Some points, each followed by its number:
[ 0.063  1.149 -0.176  1.705  0.840  0.647  0.224 -0.317] 0
[-0.551  0.325 -0.190 -0.324  0.389  0.070 -0.003  0.785] 1
[-0.014  0.112 -0.496 -0.002  0.065 -0.390 -0.117  0.037] 2
[ 0.221 -0.702  0.908 -0.143 -0.704  0.470  0.731 -1.419] 3
[ 1.322  0.959  0.152  2.396  0.991 -0.307 -1.081  0.491] 4
[-2.964  1.411 -0.710 -2.049  1.994  0.401 -0.273  3.869] 5
[ 0.163 -0.732  0.906  0.198 -0.688  0.563  0.820 -1.564] 6
[-0.620  0.749 -0.929 -0.169  0.493 -0.512 -0.538  1.023] 7
[-0.074 -0.445  1.309 -1.949  0.182  0.289 -0.955 -0.268] 8
[-0.656  0.747 -1.645  2.623  1.829 -1.182 -0.926  1.824] 9
[-0.576 -0.376 -1.464  0.684 -0.792 -1.094 -0.572 -0.413] 10
[ 0.249 -1.143  1.920  0.110 -1.230  0.847  0.799 -2.299] 11
[ 1.418  0.927 -1.439  3.441  1.499 -0.533  0.336 -0.251] 12
[-0.580 -0.360  0.920 -1.150  0.074  0.544  0.672  0.482] 13
[-0.648 -0.258 -0.138 -1.254 -0.425 -0.290  0.244 -0.514] 14
[ 0.246 -0.020 -0.133  0.508  0.410 -0.204 -0.411  0.266] 15
[ 0.303 -0.308 -0.442 -0.851  1.454 -1.273 -1.099  0.255] 16
[ 2.153 -3.847  2.955 -2.357 -2.045  1.921 -1.380 -1.667] 17
Which three points above are nearest to each new point by angle? Their numbers follow each, smallest number first.
[ 2.077  1.534 -2.265  6.389  2.974 -0.804  1.453 -0.979] -> 0 4 12
[ 0.185 -0.418  0.279 -0.678  0.144 -0.132 -0.145  0.162] -> 8 13 17
[-0.072  0.093  0.694 -1.165  0.264  0.087 -0.858  0.421] -> 5 8 13
[-1.551 -0.776  1.948 -3.144 -0.242  1.153  1.018  2.183] -> 5 8 13
[ 0.857 -0.901  0.180 -0.486 -0.282 -0.745 -1.194 -0.857] -> 8 16 17
[-0.001 -0.341 -0.182 -0.849 -0.874 -0.224  0.184  0.061] -> 13 14 17
[-1.198 -0.481 -0.611 -2.256 -0.920 -0.732 -0.072 -0.927] -> 8 13 14
[-0.769  2.598 -0.365  2.305  1.069  0.013 -0.368  0.075] -> 0 4 9
[ 0.608 -1.243  1.264 -1.466 -1.031  1.328 -0.386 -0.759] -> 8 11 17
